Each row is where one point has got to under a steady rotation. How many ticks took it there?
The counts run from 0 to 178.
[137 141  66 132 114 156 139  92 146 114  99  93 103 100 134 101 197  93
 150 126 138 159 115 126 152 175 104 111 128  96 177 137 114 137  98 146
 107  80 134 157 117 124 125 164  76 182 118 109 162 144 133 143 154 142
 112 112 160 154 119 158  81 132 145 112 154  96 134 177 151 150 136 128
 116 130 115 141 118 138 124 102 146 151 172]
25
[147 123  50 119 124 149 143 121 168 121 114 103 122 110 119 111 186 109
 149 125 152 175 110 128 151 174 102  98 111 148 159 154  83 118 106 140
 101  72 121 158 132 100 132 185  98 175 118 113 156  97 130 144 166 147
  97 116 179 128 110 140  87 148 155 117 132  96 137 151 151 130 148 123
 133 142 114 144 132 148 119 117 125 124 174]
2
[147 133  53 128 108 154 148 118 144 121 110 104 107 110 101 141 182 105
 135 126 139 166 108 110 142 184 110 107 104 109 176 165  96 117 104 139
 101  76 120 159 102 108 140 182  96 177 123 114 162 120 138 133 155 147
 105 120 156 138 110 138  72 156 151 113 151  78 135 154 145 148 128 124
 147 110 114 141 147 133 116 119 152 153 165]
10
[139 122  55 121 122 152 140 135 153 125 123  90 123 109 112 127 183 107
 154 119 138 164 119 141 149 182 102  87 121 146 164 146  97 119 101 136
  94  74 129 159 116 112 147 182  98 173 132 113 156  96 132 147 154 138
  90 116 162 119 103 131  82 176 160 116 139  82 127 147 155 137 135 123
 130 135 116 156 136 152 112 125 152 134 168]
163
[141 131  77 125 103 141 161 114 145 116 127  74 107 111 115 122 192 102
 155 119 140 181 127 124 130 200 111 115 113 103 184 143 110 121  85 123
 109  69 140 152 114 118 130 155  89 173 153 109 148 127 125 143 143 125
 103 100 163 138 108 144  87 150 168 102 148  77 134 145 160 148 131 122
 132 108 114 135 130 153 100 119 156 130 163]
58
[143 132  72 123 128 152 147 112 167 130 120  94 111  93 115 114 195 113
 167 116 136 173 108 132 154 186  88  97 107 125 179 138 101 120 102 150
 104  78 149 161 122 118 119 171 103 175 114 115 152 109 148 155 151 151
 112 132 160 139  99 138  91 141 137 118 144  95 123 161 137 145 144 121
 130 126 114 152 121 129 102 102 130 124 197]
155
[140 129  93 123 116 146 175  98 167 125 132 100 104 100 133  97 204 123
 148 108 141 172 109 116 132 172 105 121 115 113 184 151 100 123 100 125
  97  66 138 150 120 128 110 151  83 167 139 113 141 129 113 153 139 125
 100 128 169 130 111 168  99 125 161 106 162  86 130 172 161 149 125 127
 133 104 104 129 131 133  92  98 156 120 171]
62
[141 134  75 126 126 152 143 121 159 129 120  84 114  94 107 124 192 109
 168 116 129 161 112 139 150 188  95  93 110 119 181 135 111 121 101 145
  98  79 155 159 108 128 128 171  99 173 120 109 151 105 150 151 142 144
 109 128 144 137  99 128  83 157 148 114 149  88 119 157 143 148 137 123
 127 125 115 160 126 137 103 105 143 130 191]
74
[141 120  54 122 127 149 144 131 161 125 124  96 124 114 120 120 181 112
 155 123 152 164 112 134 146 176 103  89 118 154 156 154  85 120 105 132
  96  67 118 157 125 107 130 187 101 171 131 108 153  94 126 149 153 135
  89 112 177 120 106 139  76 159 161 107 137  88 133 149 153 131 142 128
 132 139 110 149 139 157 117 122 139 127 162]
83
[137 125  69 133 100 142 166 112 147 109 111  89 104 101 127 101 183 102
 134 111 141 170 136 107 138 162 129 123 108 108 187 161  89 133 109 123
  92  68 119 158 127 104 141 177  80 173 135 120 172 120 114 155 159 142
  90 130 171 145 122 159 107 149 143 114 139  88 134 159 158 146 109 112
 140 115 112 137 122 141  95 125 152 151 151]
134
[137 145  61 129 104 144 154 116 160 106 110  92 138 105 128  93 207 102
 127 119 150 157 120 107 150 169 108 115 114 115 168 156  98 121  93 153
 112  74 130 152 113 116 143 161  68 161 111 116 163 125 127 126 164 136
  92 112 179 139 127 143  89 152 160 110 143  82 132 162 164 139 125 134
 141 112 108 140 140 153 122 125 150 137 152]
177
[135 136  58 123 104 150 150 117 147 116 107 111 126 102 110 124 182 108
 140 122 145 156 112 111 161 176 108 104  98 118 176 159  95 106  93 150
  99  78 122 159 100 112 137 175  85 165 123 116 167 116 131 139 154 148
  99 126 164 141 113 123  81 163 154 117 146  73 125 162 160 146 124 124
 142 107 115 161 147 130 120 123 155 143 158]
8
[140 143  64 125 102 144 156 114 166 104 116 100 134 103 126  88 204 104
 121 118 157 161 118 106 146 161 116 119 111 125 167 163  93 122 100 148
 107  72 121 152 120 109 142 162  71 160 113 118 165 120 121 132 165 138
  92 111 179 130 127 152  97 147 157 109 148  85 136 163 164 141 118 132
 143 111 110 141 139 152 122 122 148 135 150]
176
[144 127  75 123 133 152 148 120 169 133 120  97 110  89 116 115 195 116
 160 113 136 174 105 135 149 178  91  99 107 129 175 145  93 119 113 147
  99  77 147 157 122 117 126 178 109 176 110 110 152 107 141 153 153 150
 112 142 161 136 102 150  91 141 134 120 147  99 123 163 133 142 143 122
 133 126 112 144 126 129  97  97 129 128 198]
156
[141 133  73 123  99 144 162 116 145 113 121  78 106 108 120 111 193  99
 147 115 137 174 134 126 133 197 110 114 111 105 182 139 112 122  85 120
 104  72 139 150 113 123 132 151  79 170 152 116 154 125 125 136 147 129
  96  99 162 142 107 143  90 155 169 108 146  78 135 144 169 147 120 109
 127 107 118 137 130 151 105 127 160 131 156]
57
[138 129  72 123  95 145 158 114 148 109 121  83 112 106 121 109 190  98
 140 115 135 173 134 121 136 187 121 115 116 114 186 142 113 126  89 124
  97  75 134 149 118 120 142 156  74 165 150 118 159 122 124 140 147 127
  90 106 161 138 109 144  96 166 172 112 147  78 134 153 176 148 111 111
 131 110 118 140 128 150  98 131 167 136 150]
56
[143 125  74 125 134 145 132 123 153 115 105  92 106  93 126 125 184 110
 158 115 140 158 115 150 157 178  94  94 117 131 182 156 103 141 112 142
  92  84 137 163 101 125 136 177 100 196 117 109 170 118 131 158 147 134
  99 146 144 134 112 155  87 148 135 104 135 107 121 177 136 146 141 128
 139 130 106 159 132 140 103 104 140 153 173]
116
[145 129  76 131 124 144 157 118 155 112 120  85 115 113 134 112 204 115
 148 121 161 167 111 122 130 180  99 111 121 114 166 171  96 140  94 130
 111  68 130 156 110 121 121 158  89 181 133 101 149 136 116 134 148 118
 101 105 172 127 122 158  75 131 165  88 148  91 138 165 150 145 149 144
 146 124 101 138 146 157 117 109 141 142 154]
19
[138 119  70 114 121 148 142  99 150 115 104 112  97 103 133 110 166 105
 152 118 135 155 118 142 169 172 118 100 125 147 176 143 104 126 109 129
  74  83 115 155 112 112 129 178  83 185 140 114 168 107 119 161 147 133
  89 130 151 124 109 160  90 149 161 122 150  97 132 178 172 141 127 114
 115 138 110 169 128 135 115 111 160 140 162]
39
[157 131  60 130 106 147 159 117 161 111 113 102 106  99 109 117 200 110
 124 123 149 168 109 108 137 160 122 127 104 116 175 170  90 128 120 132
  97  69 122 156 121 106 145 181  91 173 111 118 157 114 134 132 169 146
 106 118 167 128 122 163  94 141 152 112 159  88 140 159 145 143 116 124
 155 115 113 132 144 138 104 113 144 140 166]
93
[152 140  62 119 100 145 154 118 166 107 116  91 126 103 117 102 206 101
 118 117 146 163 112 120 142 174 115 120 114 123 170 157 110 120  95 144
 105  77 129 150 108 116 147 152  71 165 112 116 158 122 128 120 163 134
  92 111 162 130 124 152  94 153 172 104 148  86 138 163 164 142 122 129
 142 110 116 139 148 153 114 121 154 134 156]
96
[148 125  66 118 124 152 147 118 178 127 122 110 116  88 118 102 193 118
 134 107 128 162 108 138 157 161 106 100 116 150 179 147  98 120 117 146
  81  78 130 151 116 113 142 183  87 171 108 110 160  89 132 150 161 144
  96 145 155 120 108 153 104 160 147 124 151  95 125 176 151 141 117 120
 131 124 110 150 132 132  98 109 152 125 184]
159
[139 131  74 125  94 143 164 112 146 100 113  88 108 100 125  99 186 102
 134 111 141 170 136 109 140 169 129 121 106 108 190 154  97 125 104 126
  95  68 131 158 120 111 141 172  75 164 130 121 166 121 117 148 157 141
  90 128 168 143 121 153 111 152 151 116 142  86 130 157 170 145 103 113
 139 111 115 140 120 144  97 128 153 147 151]
135
[150 134  84 106 125 140 138 108 165 101 106  90 117  89 124 100 205 105
 153 117 142 160 117 151 157 184 102 105 110 137 183 136 128 129 101 147
  97  88 154 157  99 128 135 151  80 185 108 110 161 113 144 138 150 130
  99 129 152 126 106 146  99 141 163 107 144 105 131 174 160 145 137 127
 123 127 111 167 135 148 110 102 140 126 173]
32
[154 128  61 126 108 149 158 119 152 114 118  98 102 105 100 132 189 108
 128 123 143 169 109 114 135 169 125 120 109 110 175 169  95 130 117 123
  90  70 119 156 112 110 142 184  95 177 127 108 155 120 131 131 157 143
 103 115 154 130 120 161  81 146 158 108 161  83 141 155 148 147 119 125
 151 112 113 138 154 138 102 118 157 148 163]
12
[146 116  78 119 141 146 137 124 158 118 113  92 108  99 129 128 186 113
 161 117 145 164 111 156 151 187  87  91 120 141 177 155 108 139 108 134
  93  83 134 159  98 122 130 167  99 203 128 107 166 113 123 147 146 127
  98 140 145 123 104 158  82 145 150 102 137 106 126 178 137 147 148 128
 136 131 103 157 140 146 105 100 142 139 172]
35
[145 126  89 129 115 143 174 113 152 123 133  79 102 103 118 116 200 116
 156 113 148 179 121 122 123 185 107 117 111 103 180 155  99 128  96 118
 107  69 143 155 118 125 112 155  97 174 147 107 142 128 118 150 136 123
 103 114 166 135 108 159  90 130 161  98 157  86 132 154 151 151 127 126
 140 110 111 128 131 145  89 105 148 127 170]
60
[148 120  66 104 111 150 135 108 151 109 101 104  94 103 118 118 170  95
 151 124 132 170 122 147 159 189 121 103 115 145 183 136 117 120 104 126
  79  83 122 156 112 107 137 170  85 187 135 111 164 103 140 151 151 140
  95 120 147 124 105 147  85 151 168 119 143  97 141 157 168 140 128 108
 112 133 119 165 134 143 113 122 150 133 167]
121
[138 130  76 121 134 143 130 114 156 108  96  91 121  95 135 110 194 107
 158 116 144 157 117 148 164 187  85  91 114 131 180 146 113 130  99 157
 105  88 143 160 102 123 132 163  86 189 108 113 174 117 134 147 155 138
 102 136 157 138 109 143  86 145 139 108 131 106 126 179 148 142 146 131
 130 133 108 160 132 145 115 103 132 139 172]
114
[146 130  74 122 129 156 142 120 162 130 122  92 105  90 105 130 194 116
 167 115 130 171 108 141 148 187  95  94 113 122 177 141 104 124 107 143
  96  79 150 155 109 125 125 178 109 179 124 108 149 109 148 150 143 142
 108 130 146 132  99 140  83 152 147 118 152  89 122 160 136 146 136 122
 131 123 113 153 129 132  99 103 140 132 198]
75
[143 123  61 116 103 140 154 118 158 115 102 111 113 102 132 110 172 113
 131 114 146 177 123 115 155 198  97 108  96 124 187 149  97 108  89 141
 105  88 120 158 105 102 142 155  87 183 125 127 170 118 117 143 154 143
  98 140 177 141 103 144  95 151 148 111 128  94 128 164 156 143 136 115
 147 105 114 139 136 126 102 120 135 126 161]
49
[153 116  75 105 123 135 151 120 149 101 112  92  99 108 116 124 175 111
 159 125 155 179 121 143 141 194 117 109 100 145 177 157  95 127 113 112
  91  73 122 159 120 106 128 173 108 192 142 112 154  98 136 154 151 131
  98 119 165 117 105 153  88 141 167 103 138  98 140 145 157 140 139 118
 137 136 113 160 139 149 103 118 129 128 163]
124
[130 139  79 130 116 150 152  85 151 115 103 103 113 102 145  94 203 107
 144 116 142 149 112 117 153 162 103 114 125 103 174 151 102 134  96 150
 101  77 131 156 113 127 115 162  69 166 125 113 161 143 111 150 143 134
 101 122 157 142 126 156  85 128 151 108 161  91 133 188 162 147 129 136
 123 115 108 152 130 137 123 103 160 148 160]
23
